Each row is where one point has got to under a steady rotation. How many steps took it there?
The counts run from 0 to 615.
[  5.3 -13.2 -13.7  -7.8  -6.8   8.9  -7.9  -8.1  -5.5 -20.1  18.5  15.2
 -10.2  21.8   0.2  16.8  11.2  29.2  -7.0 -10.3  14.5 -16.2  19.5   5.2
 -41.3  -3.3   5.5  38.2  -4.9   5.8 -16.7   9.6 -15.4]
423
[ -1.7  23.7  43.5  10.7  26.0  -4.7 -17.3 -37.5  -2.1   9.1   0.8  11.5
  -1.4  -3.2  10.2  -7.6 -17.1  -1.8  -2.6  16.7  10.1   3.5  -3.0  23.3
 -18.9  16.3  -3.1   6.0  -2.3   2.5 -25.0  17.1 -11.1]
581
[ 21.2   6.9 -14.5  -2.2   6.8  -0.7  24.2   3.3  11.4   2.2   9.2   8.1
  -9.9 -11.6  12.9   1.5   6.2   8.9   0.6   0.6 -36.2  13.0  33.9  11.6
  19.8  25.0 -20.9   9.0 -30.0 -23.5   6.6 -21.2 -19.3]
102
[ -4.0  -4.1 -20.9  22.0 -21.1 -20.6  13.4  33.0 -17.2 -11.2  33.8   7.1
   6.1  18.6 -17.8  -8.7  18.2 -14.3 -16.6   0.9 -18.1  21.4  34.9  -5.1
  12.7  -6.0  -6.4  11.6  -8.0  -5.1  24.0   6.9   5.1]
489
[ 37.4 -10.9 -40.5 -11.1   9.5  25.2  -3.6  -3.3  17.7   7.0   6.3  15.9
  -5.1  16.1   6.0  21.2 -11.1   9.0 -11.2   1.4 -13.6  -9.9  -2.0  13.0
 -19.5  -1.7  36.2  -5.1 -32.7   2.8 -18.5  -5.3   4.9]
301
[-18.3  -0.3 -21.5 -11.6 -21.0  -2.7  -0.8  -2.7 -18.5   9.8 -15.8 -12.3
  16.7  43.8  -9.1   3.8  -3.9   2.3 -10.8   1.8 -25.2 -32.1   5.0  -3.0
  -4.9 -10.8 -16.7 -14.0 -28.5  19.5   1.4  22.7  23.3]
213
[-12.5 -33.2  -0.3 -14.5 -27.4   4.2   3.5   9.3 -21.0   7.2  -6.6  -5.1
  13.0  34.5   9.8 -12.4 -15.2  -4.0  22.0  19.2   7.3  -2.8   1.1 -14.4
 -35.4  15.3  11.2   2.5  -1.8   1.4 -11.1   8.1  29.9]
10
[ -8.1  23.9  23.6  23.7  11.7 -21.2   3.1   9.7  -2.0 -26.6   8.4   4.2
   0.0 -21.8  -0.1  34.6  21.9   8.5  -3.1 -13.2  15.1 -20.2 -18.3  16.6
 -15.0 -16.4  15.2   9.4   0.9  26.6   4.1 -20.3  10.4]
193
[ 14.2  -2.3   2.2  15.5 -15.2 -20.4  27.1  21.9  -3.5   7.6  22.0 -15.6
 -30.3 -30.7  19.6  -2.7   9.8 -10.0  37.6  34.9 -13.3  12.4  -9.3  -5.3
   0.4  16.8  -6.0 -19.5  -3.0  -7.5   1.7  -1.1   7.2]
556
[ 14.3 -12.7  10.0 -16.6   2.1   2.3  21.0  -2.5  26.5  -2.0   3.3  16.0
   1.2  30.4  16.5  13.3  17.5  -6.5  12.4 -17.8   4.1   0.6  15.4 -13.8
 -31.7  -8.0 -13.6  15.0   6.8 -12.5  28.5 -23.6  31.4]
247
[ 11.2   4.2   0.8  16.6 -31.8 -16.1   2.0   6.1 -15.2  -1.1   8.7  11.8
  12.1   9.8  -8.8  -0.5   1.0  -2.6   0.9  -2.8  15.1  51.0   7.2   8.8
  14.9 -12.0  18.2 -11.8   6.2 -43.4  -1.0 -14.6  28.2]
170
[-11.6   1.7  -5.3  10.2  17.3 -22.1  11.3  18.6  19.8  -0.6  29.9 -11.0
  -9.0   8.7   4.4 -15.8  21.0 -28.1 -28.9  13.8   1.1  32.7  31.1   3.5
   4.6   7.7 -14.9   0.8 -10.1  -4.0   9.1  -2.0  32.0]
94
[-21.1  16.6   4.1  -9.9  20.1 -12.9 -14.7   6.7  14.3 -12.1 -29.8   2.9
   0.0  -8.5 -11.2  27.1 -15.1  14.7 -21.2   2.3   5.8  19.2 -18.8  -8.1
  27.7 -29.0 -23.7 -25.0 -22.7 -15.8  -2.3   1.1   1.6]
452
[ 30.0  -1.4   4.5 -22.5  11.0  -7.0  -6.7 -13.6  -7.8   4.1 -30.5  22.7
  -1.8 -20.4  -4.2  10.6 -15.3  32.9  -5.4  26.3  -9.8   4.8   2.7  27.3
  -3.3 -19.0  12.8  23.9 -22.8  -9.8 -12.9   5.3 -11.0]
106
[ 21.9  23.1  19.2  -1.5 -21.2  -1.0  27.7 -14.9 -17.0  14.8 -12.7  -4.5
  -0.6   6.3  -9.8  20.8   3.0   5.3  20.5 -28.5  29.5  13.5  -8.9  -9.1
 -13.9 -13.8  29.9 -15.2 -16.7 -16.9  -0.5 -19.6  22.4]
49
[ 21.2  21.2  28.1  16.4  15.6 -28.2  -3.0   2.0  16.1  14.1  -7.2 -18.6
 -15.9 -32.4 -12.3   7.5   9.7  10.9 -12.3 -21.2  16.8  12.1  13.9  27.0
   1.4  -5.8  -9.5  10.3   5.7  12.5  14.3 -15.5  16.9]
507
[  3.5  19.2  19.8  -8.2   8.5   9.8 -17.4  -0.3  49.9   9.6   4.7  12.0
   7.5   3.7  23.4  -1.3 -13.6 -17.9 -19.2   1.9   9.8  14.6   1.2   4.8
  14.8  18.6   6.1 -18.9 -14.3   2.6 -12.7  -2.3 -35.3]
378
[ -7.4   1.7  21.5 -12.1 -17.0  -3.6 -32.3 -12.0 -14.4  22.1 -12.1   8.4
  -4.3  -2.6  14.9  -4.3 -23.1  24.4  -7.8  -3.1   6.2  13.0  -9.9  14.7
  -1.8  -4.0  -0.6 -22.4  27.4   7.5 -28.2  -3.7 -48.9]
541
[-12.6  -1.1  21.7 -29.3  13.0  21.5  29.2 -29.3  19.2 -16.5  39.0 -13.3
   4.7   8.6   0.8  13.0   6.5 -16.5   3.6   3.1  -2.2  -1.2   2.7  -7.1
 -17.3  -6.2   4.3  -1.5   1.0  12.7  20.0  -7.5  17.8]
126
[ 21.3   7.8  34.6  -5.1  -3.0 -18.2  26.4 -33.7  10.6  13.0  -9.6  -0.4
   2.2  24.1  -6.1  22.3  -2.2   5.7  34.5  15.6   0.3   9.3 -26.7  -8.6
  -3.0  -7.9 -16.0 -13.5 -21.2   7.1  13.7  13.2  17.7]
443
[ -0.3 -19.7   1.2  14.9   0.9 -11.0 -33.4  17.2  31.1 -27.2  -1.9   5.5
  10.2  -5.3   4.4  13.4   3.9 -16.6   8.0   0.2  22.2 -10.5 -26.6  27.0
  -4.3  16.1  13.7  -9.5   8.8  10.5 -21.5   4.8  11.5]
234
[-13.5  40.8  12.8  -1.1  18.1   1.6   3.3  32.2  10.1 -14.7   4.4  15.8
   4.2  -0.9  20.4   7.7  20.8 -20.2 -27.9   8.6  10.2  11.2  24.7 -11.1
  24.0  -4.2  -3.3  16.2  -7.4   4.3   4.9 -16.8 -12.0]
256
[-22.8   6.1   9.7  15.3 -14.2 -16.0  17.3  13.7  18.9   9.1  11.9 -12.9
  -1.5  22.9  31.1 -20.7  -4.6  -2.7   4.7 -13.6  -9.6  19.5  27.1   1.2
 -11.0  10.5 -20.7 -10.7   0.9  15.6   8.6 -24.6  28.0]
14
[  7.2  21.6  10.5 -35.3 -27.5 -20.9   0.3  -7.6  15.0   9.5  16.0 -32.4
  -6.1 -19.2  -7.2  13.9  14.8  13.5   9.3  29.1  11.8   9.8 -11.0   0.0
   6.2 -36.2  21.1  -1.3  14.5  -3.8   7.3  -1.1   5.1]
282
[-11.4  -9.5  15.7   2.2 -24.8  41.4  21.5   9.3  -9.1  -4.5   8.8  -4.7
   8.5   7.7  15.6   4.4  -5.9 -20.9  32.7  13.4  -8.6  22.3  16.5   0.0
   5.0  -4.2   8.8   3.2  32.6  20.8  25.5 -26.0  -4.9]
401
[ -7.7 -22.5   6.2  -4.6 -13.9  13.6 -26.0   5.4  -7.9   3.6   7.6   6.2
  -9.0  21.2  -2.2   5.1   9.6 -15.4 -25.7  -0.3  -3.9 -21.4  14.1   9.8
 -23.7 -14.1  -9.8   6.9  36.9  42.5  -1.2  20.3 -13.9]
545
[ 16.0 -11.3   4.1  28.7  11.9  -4.1  -3.0  -8.6 -11.3 -13.9   8.2  14.1
 -13.0  15.6 -14.7   1.8  10.6  23.1   7.3  17.8 -14.6  17.0  19.1   6.1
  -6.6   6.5 -23.3  33.3  10.9   7.3  16.3  15.7 -46.2]
29
[-18.4  24.1 -18.0 -12.6   8.0  -6.7 -17.2  -2.7  -1.5 -25.1   0.9  12.2
  34.4  18.5  -5.9  33.6  10.8  -8.9 -22.1  -7.9   3.6   3.1 -17.8 -15.3
   9.1 -15.5  22.2 -24.2  -7.1 -15.4  -5.6  -2.8   0.2]
58
[ -2.0  11.6 -11.2   1.4 -16.1  11.3 -21.7  28.2   1.4  12.8 -14.5 -22.8
 -23.7 -24.2  29.9   5.6   8.0 -16.8  14.8   3.5  30.9   7.9  -3.3   9.2
   1.7 -10.7  28.5 -13.2  19.9  -5.2 -11.1 -17.8   9.3]
81
[ -6.4   2.6  11.7   1.8  -7.3 -41.7   2.8   0.7  -9.0   6.6 -10.5  -0.5
  31.5  36.9  -9.6   9.1  -7.2   9.3  10.0   7.3  -2.8  13.6 -28.7 -27.5
   9.3  -8.7  -3.1 -27.5   6.7  22.3  15.7   8.7   1.6]
605
[ 39.2 -13.3 -14.9   7.1 -22.9  -9.4   2.5 -26.5  -2.5  12.7   5.5  12.7
   0.5   1.4 -12.7   2.7   1.3  17.5  -8.0 -27.8  -3.0 -17.9   8.9  15.9
 -32.4  11.3  21.4  15.8 -21.0 -19.8   3.8  -6.1  -3.8]
503
[-20.0 -20.9  17.2   2.9   7.8  22.8  17.5 -10.7 -45.0  15.6 -14.0   1.9
 -10.7   5.0   6.3 -11.9 -13.2 -28.1  -4.2  19.4  -3.0  20.3  10.7 -13.9
 -24.0   3.5  -2.6  -9.7  -8.4 -17.8  -5.8  -0.5  17.0]
325
[  0.5   7.6  -6.0  -2.8   1.5  19.0 -22.1   7.1  14.6  -8.0  15.7 -34.5
   6.5  -4.1 -22.5  -9.5   9.0 -27.1  -7.6  -4.3  16.7 -10.9  27.1  35.6
  20.5  22.0   2.1  25.9   6.5   3.0  -9.3  10.5   4.2]
432
[  6.4 -23.6  -3.5 -12.4   2.2  -4.4  -1.2  14.0  -6.4  -3.7 -23.4  23.7
  33.1  31.9 -20.3   5.7  14.3 -13.4  -2.3  11.3  -6.1   7.2  14.7 -10.9
  12.2   5.2 -22.3  30.1  -1.9 -19.0   5.6  24.0  10.6]
173
[  2.4 -16.4  22.8  -3.8  -2.7 -30.5  -8.7   6.7   8.8 -11.6  15.3   7.5
   2.9   6.3  23.2   8.5  -4.2  19.7  -3.0 -13.6   6.6 -16.6 -25.1  23.0
 -14.1   9.3   3.5 -13.5  15.0  31.3 -32.7 -23.7  11.1]
72
[-19.6  12.8   8.8  -9.4  -0.9  -4.9   0.1  27.1  12.6  -4.0 -29.1   3.3
   9.2   3.4  11.8  16.6 -20.0  11.4  -3.2  18.2 -16.1  -8.3 -15.9   1.5
  15.3 -16.6 -14.3 -17.2 -33.3  35.2 -14.6  -6.3  -2.9]
532
[-17.8  20.0  -5.1 -10.9  -4.1  -4.5 -14.3  12.9   9.0   9.8  -5.0   0.9
  -6.5   5.5  30.7   4.3  -9.2   4.6  -2.8  34.8 -22.9 -10.5 -18.6  -7.2
   2.7  -3.4  -3.1 -21.1 -30.9  35.2 -19.3  19.9 -19.4]
613
[-23.8  12.3  -4.5   6.4   2.8   0.3 -15.2 -10.9  -2.9   6.2  28.5 -27.5
 -14.4  -5.0  -6.6 -17.5  11.1 -28.0 -38.2 -11.1   5.5 -22.0  27.5  15.2
 -18.8  12.4   4.2  17.1   6.5  14.6  -8.0  14.6  10.5]
351
[-18.9   9.9  -6.8   0.3   1.2   3.6 -17.9  -1.5  13.7  -6.3 -10.1 -31.3
 -15.3 -19.2   3.4   1.5   1.2  -4.6  22.7  28.3  13.8 -24.4 -17.9   9.8
 -28.5   6.8  20.0   0.7 -24.8   9.3 -12.3  19.9  29.1]
356
[ -8.8   1.3   3.5  17.9  -0.7 -34.4 -36.2   0.7  30.2  -4.4  13.0   6.4
  -3.6   9.7  26.0   2.8  16.2 -12.2  -0.9  -5.8  11.2 -21.4 -27.3  21.7
 -24.4   5.1   3.9 -21.3  15.7  26.5 -16.6  11.3  13.1]
153
[ -0.1  -4.2 -18.6 -24.7   0.5   9.7 -13.1   2.6  -7.6   1.5  -4.4   9.7
  16.8  26.1  13.1  10.0   4.9  20.8 -10.9   4.8  13.2 -15.3  17.4 -12.3
 -27.3   1.5  29.9  42.1  14.5  20.4  -4.8  -6.7 -26.4]
342
[ 17.4  -3.5 -29.2  14.5   6.1 -12.9  -9.7  -0.5 -25.1  15.4   0.5 -21.7
 -30.0 -23.8  -1.5  -4.8  23.6 -27.3 -12.3  -2.8 -22.0 -14.1   0.6  14.8
   0.1  13.5  -0.9 -22.8   6.0 -16.3  -5.9   6.0  15.1]
156
[  6.9   0.1 -35.0 -21.8  15.3  -9.7 -11.3  -0.3  -2.2  16.9  10.3  -8.8
 -14.6 -16.6  22.8  -1.0  -3.2  12.7 -35.1   9.8 -12.5  -4.6  -5.5   2.0
  -6.2  -7.0  18.8 -31.5 -19.4 -13.2 -24.4 -17.5  -9.9]
615
